In the data rows, the value 128 means zero.
Here are some points, one per row:
[148  94 150 136  62 168 126 167  59  17  61 174 173  96  99 149 194 131
 134  98 122 198 139 159 144 109 134  85  94 184 104 115]
[144 185 128 120 158  97 150 123  79 113 171 126 149 129  80 147 100  87
 124 148 120 150  82 136 107 131 128 132 101 119 117 138]
[163 180 132 111 147 117 113 148 102 136  91 139 113 111 137  88 149 173
 155 138  94 111 147 148  84 124 139 135 135 120 151 134]
[120 126 134 128 187 120  78 119  92 129 147 144 156  99 168 121  90 127
  82 168 113 114 130 101  84 139  93 121 146 193 117 102]
[115  93 127 117 126 184 128 190 161 136 145 157 149 116 151 138  99 162
  73 140 159 119  79 138 110 192 207 127 111  87 183  84]
[143 213 160 126 113 106 170 166 161 106 169 255 144 148 121  91  98 121
 120 115 185  75 198 138 107 107 175 118 164 146 141 185]
[107 112 150 117 127 110 119 144  68  23  11 140 171  92 124 177 183  97
 133 108 161 180 144  98 142 115 159 160  78 136 130  88]
[158 158 140 158 131  97 151 133 109 150 169 110  70 117 169 152  67 115
 125 122 103 111  94 154 128 106 151 104 127 164 179  98]
[129 182 164 117 169 134 103 106 101 189  87 175 129 117 143 112 149 150
 163 126 129 133 101 154 142 116  78 183 149 114 168 103]
[ 92 132 118 111 145 108 127 135 146 103 114 129 133 152 117 126 114 115
 111 116 132  95 121 110 123 134 112 153 133 131 138 115]
[ 97 118 127 150 141 195 125 137  83 162 180 116 159 162 106 157  62 133
 166 122 157 116 109  94 110  98  92 156 144 110 135  95]
[133 166 126 184  97 126 133 139 157 158 101  66 211 169 142 113 116 153
  97  87 107 118 176 116 144  89 233 182 129 159 113  93]
[152 129  89 121 144 158 129 117 108 157 107 126 176 157 114 141 166  64
 128 169 180 116  92 132 116  78 164 148 174 133 168 135]
[ 71  52  82  91 108 112 139  85 158 146 146 110 117 129  65 133 127 122
 107 193 169 170 152 102  88 131 122  93 130 113 113 106]
[158 128 117 129 145 187 168 143 161 149 138 128 152 126 133 141 128 108
 110 158 132 138 206 120 109 112 109 105 130 146 152  92]
[131 196 127 105 106 150 160  97  85 178 129 158 115  87 180  99 156 136
 144 130  89 146 127 155 117 120 106  99 111 113 128 128]
[ 43 121  96 231 103  90  90 107 112 122  21 154  75  98 158 170  63 171
  93 130 161 220 146  79  87 116 111  74 111 178 104  66]
[124 130 164 158 127  86 150 124 138 119 178 121  94 170 127 140 128  75
 165 154 109 159 137 107 173 163 127 137 148 145 145 115]
[111 129  99 132 127  78 133 177 130 106 147 109 105 107 138 123 121  81
 163 117 125 119 108  99  99 131 183 103 169 119 133 131]
[198 133 149 105 115  52  76 125 100  80 111  86 129 154 145 113 190  64
  99  71  88  91 112 124 120 159 131  89 122  79 135 146]
[195  48  97 193 118 173 160  81  89 110  77 146 168  83 108 130  68 106
 133 120 134  76 120 154 164 125 137 116 152  45  40 122]
[123  85  84  72 105 156  93  87 191 135 150 158 107 108 170 132  60  95
 197 154 160 111 121 145 127 146 189 116  51 137 162 131]
[107  97  95 128 165 116 159 173 116 130 181  87  79 110 114 159 156  86
 108  98 124 149 171 123 107 122  97 125 152 150 131 127]
[134 131 164 161 104 134 116 108 169 133 195 117  76  56 119 123 163  83
 123 129 145 141  85  52 129  91 131 170 109 121  90 160]
[ 77 100 170 122 132 124  88 161 134 107 131 153 107 150 174 131 125 122
 127 134 136 154 165 130 146 131 161 144 150 134 143 142]
[136 139 102 104 129 162 152 123 119 149 104 126  98  97 143  96 178 130
 122 122  86 114 109 107 157 130 138 170 152  94 157 106]
[ 91 100 140 134 137 118 156 106 148 147 136 124 116 167 114  92 107 111
 103 149 102 149 181  96 150 145 113 129  86 152 152 106]
[107 151 135  16 171 147 143 118 144 111 102 111  68 138 182 117 123  98
 170 161 108 115  99 152 134 115 120 131 139 187  77 100]
[ 97 135 105 113 146 142 128 116 141 117  96 129   0 147  57 119 142  90
 139 143  99 153 168 153 132  86 132 157 110 123 109 132]
[190  74 204 127 108 118 140  99 105 154  54 110 133 117 164 111  63  32
 116  86 104 108 142 173 150 177 128 119 147 105  11 128]
[191  80 145 128 105 195  60 148 103 107 111  80 185 165 124 142 123 145
 138  94 165  98 151 112 114 130  98  80 158  95 174 135]
[146 165 214 126 107 130 135 118  98 122 116  82 122 154 124 197 154  89
 149  94 105 105 116 149 145 147 137  78 170 132 152 133]
[146  69 169 105 178 141 132 121 135 102 128 122 132 106 109 179 157 181
 131 126 125  91 100 105 183 106 181 101 162 126 121 162]
[101 185 126 161 159 183 117  54 142 121 158 112  81 127 158 106 176 146
 150  97 117 177 131 168  95 135 134 120 143 109  83 120]
[ 90 107 124 161 172 177 185  90 119  96 222  72 107 170 102 186  93 156
 146 147 171 129 165 139  91 116 107 169 134 112 125  90]
[128 137 118 207 195 147 171 153 103 146  89 135  47 161 153  36 149 117
  96 152 175 102  76 108 189 117 110  74  81 128 121 111]
[128 124 147 131  96 180 120 162 130 127 164 135 166 126 100 145 117 143
  84 141 113 161  84 138  69  78 125 139  96 103 143 107]
[134 154 124 118 130  98 148 147 189 146 145  96 250 166 148 125  79 153
 138 118 115 163 142 128 185 106 160 153  75 157  89 113]
[126  78 171 123 122  86 111  99 139 157  81 110 145 108 105 146 165 154
 149 142 102  85 143 130 140 126  86  76  93 178 148 120]
[168 149 146 100 110 203 153 121 211  93  85 130  73 115 109  99 133 171
 161 134  94 134 130 106 121 143  81 126 124 128 139 105]
[111 177 115 124 118 138  92 102 163 123 112 147 192 147 141 143 131  70
 113 111  92  78  84 111 158 124  74 141 136 151 165 138]
[153 106 119 152 130 129 133 167 136 109 154 129 129 127 125 105 126 119
  98 121  87 139  70 128 136 141 144 134  77 179 162 176]
[132 148 116 147 126 158  95  99 173 108 153 126 146 139 142 118 124 101
  99 156 182 106 150 149 111  97 108 110 125 145 125 125]
[174  89 148 118 147 152 114  86  88 106 161 105 126 117 160 144 165 196
  97 110 119 100 186 163 124 112 154  90  75 108 130 132]
[113 139 113 117 166 141 145 156 152  99 137  98  63 138 107  92 104 147
 181 130 111 132 103 139  99 111  83  96 124 115 104 116]
[111 157 141 135 106  72 142 108 156 124 156 131 141  98 139 123 133 117
 118 171 175 115 107 142 128 116  97 135 133 124 148 163]
[127  76 133 120  77  91 104 105  81  99 158 104  69 145 158 115 109 167
 127 177 124 103 127  90 131  99 164 157 195 227 117 149]
[192  67 120 126 114  27 185 113 141 122 136 255 147 174 134 222 189 178
 127   0 212  95 123  71  86 143 134 106 112 184  72  42]
[148 129 139 135 126  98 107 121 131 107 194 162 103 109 105 162 101 139
 128 171 134 141 147 131 166 105  95 152  79 112 103 163]
[ 88 102 116 120 117 130 190 109 142 164 106 102 105 118 160 152 124  93
 126 120 113 130 164 127 129 123 173 124  99  97 207 167]
[122 175 163 114 117 156 143 107 145  88 145 160 145 135 122 133  89 150
  94 109 118  92 130 131 134 119 122 149 107 124 148 151]
[101 116 140 133 160 133  76 139  76 191 108 122 145 135  90 144 187 177
 187 108 145  56  89 215 154 175 180  86  88 117 121  97]
[140 173 146 137 116 138 149 134 108 132 127 119 152  85 104 148 124  90
 137 109 151  85 116 101  94 162 110 173 130 216 141 184]
[ 98 152 134 162 149 103 140 168 132 136 145 123 156  98 138 155 158 140
  89 131 107 106 145 123 135 176  94 143 123 116 151 153]
[113 157  99 133 111 177 117 145 114 183  72  96  31 130 111 150 111 127
 141  71 173 117 170  90 107 157 121 143  95 101 114 196]
[133 109  65 142 126 150 102  81 114 133 127 137 180 156 117 109 162 114
  84 192 152 128 167 109 128 147 121 115 160 109 163 109]
[134  95 173 154 174  85  80 159 138 124 152 150 179 145 130  68 145 111
 165  82 157 150 159 149  85 126 114 167 101 129 188 171]
[180 145  70 125 147  69  97 136 180 167 124  67 161 128  99 172  65 142
 125 107 135 206 159 107 144 105 185 161 157 161 109 125]
[ 95 146 125 117 115 135 139 135 120 125 107 112  74 113 120  84 166 190
 118 139 103 108 105 135 118 126 160 161 152 100 102 103]
[147 152  95 110  90 102  97 166 120 122 165 144 123 101 171 146 132 102
  79 110 149 111 123 145 143 117 115 164 106  94 168  80]
[123 152 154  90 125 168 136 118 122 126  90 132 117 147 123  75 127 162
 153  63  98 103 133 123 118 131  80 189 119 120 133 136]
[148 218  82  74 130 112 119 201 152 168 130  35 192 103  89  61  77 174
 102  83 191 142 207 141 244 131 191  96 155 162  61  85]
[110  94  67 117 148 143 120 138 134 177 147 101  84 162 169 146 174 150
 133 105  50 113  97 150 141  97 103 146 119 165  86 183]
[114 160 128 132  91 152 101 160 140 120 147 133  79 141 145  84 161 109
 150 117 138 147 130 175 131 164  73 116 145 112 105 130]
[128 125 187 145 134 103 136 111 157  96 157 122 116 137 142 147  92 151
 126 114 155 159 115 135 150 136 124 139 168 109 165 164]
[135 120 132 139 132  70 127  90 101  81 144  81 170 137  95 168 168 163
 133 178 122  71 138 137 159 168 108 136  96  75 113 138]
[ 95  51 144 192  99  95 134 151 141 143  91 178 147  79 135 118  38 123
 100 145  95 130  98 225 138 108  86 147 204 100 100 102]
[ 54 120 162 103  95 122 155 126 102 158 179  85 166 120 121 102 136  97
 146 147 165 129 147 103  61 106 143 106 120 113  78 106]
[101 113 108 104  81 109 134 166 111 164 141 158 135 128  93 132 132 115
 109 154 115 124 158 113 134 140 135 105  97 140 134 175]
[174 150  99 155 113 143  90 124 165 148 131 106 106 115 103  75 173 176
 178 124 121 153  81 124 109 168  96 138 145 137 143 129]
[119 112 176  78 184 113  72 130 109 104 113 138 135 120  88 164 137 165
 101  63  99 118 111 118 149 117 148  67 120  96 122 190]
[133 144 123 137 129 208 103 127 135 142 168 149 151 138 155 164 153  82
 117 154 107 150 116 124 164 172 156 134 105 154 130 123]
[157 112 112 104 126  92  92 108  88 116 160 143  86 148 104 117  87 110
 104 149  89 128 124 101 132 131 146 124 163 136 152  48]
[ 48 113  95 128 153 128 124  76 160 115 148 162 129 154  88 155 124  99
  81 126 133 119 120 143  98 166 144 109 191 119 129 130]
These points spread out most along one direction. Take the direction at right angles to it along which they spread out most. Then take the direction at right angles to both along which they spread out most. Go by this last direction. How far along it is each point below, from 0 to 99? 50 is the average, and the first point above lies past it. One standard deviation of the points above along it is 16.
[ 68 128  47 161  95 130 186 162  96   0  81 186 198 111 180 119 124 129
 196  76 129 173 118 120 168 104 112 118 135 147 139 115] -> 64
[108 119  90 139 135 144 154  98 154 148  78 109  88 130  90 118 137 209
 118 191 113 135 124 136 105 150 135 111 135 151 102 179] -> 58
[ 88 140 106  96 120 155 148 121 116 204 118 152 147 119 120  90 148 162
 122 102 119 135  68  86 148 121 120 127 167  67 120 148] -> 39
[180  83 116 185 130 139 132 193 158 177 101 198 172  91 160 135 107  59
 117 175  87 124 175 161  89 146 107 169 198  90  64  96] -> 58
[122 163 151  84  92 121 123 133 130 155 138 129  97 149 166 129 165 162
 123 129 130 160 117 162 164 129  60 145 131  97 110 122] -> 41
[165 182 112 129 125  80 146 187 108 129  87 106 116 216 186 140 111 181
 182 255  69 134 101  84  83 124 144 156 116  66 106 175] -> 39
[188  99 107  60 141  95 157 123 124 123  74  62  93 139  91 115 116 181
 105 121 217 199  47 184 125 156  97 175 130 152 162 204] -> 45
[131 115 103 153 109  83 129 117 163 138 126 126 130 119  77  88 134  81
 142 119  87 123 140 134  89 132 144 131  97 120 149 131] -> 50
[151 123 108 140 147 109 128 116  98 128 182 150 121 115 131 123  90 117
 179 108  98 136 201  76 156 114 114 121 114  97 148 148] -> 49
[144 122 215 116 129 126 116 140 179 122  96  89 150  94 141 152 176 125
 137 140 153  99  94 121 156  98 109  81 105 113 124 125] -> 45
[137 126 128 118 116 149 136  63  89 150 164 124 204 128 119  78 115 137
 124 144 146 182  97 115  99 148 144  93 145 127 148 138] -> 47
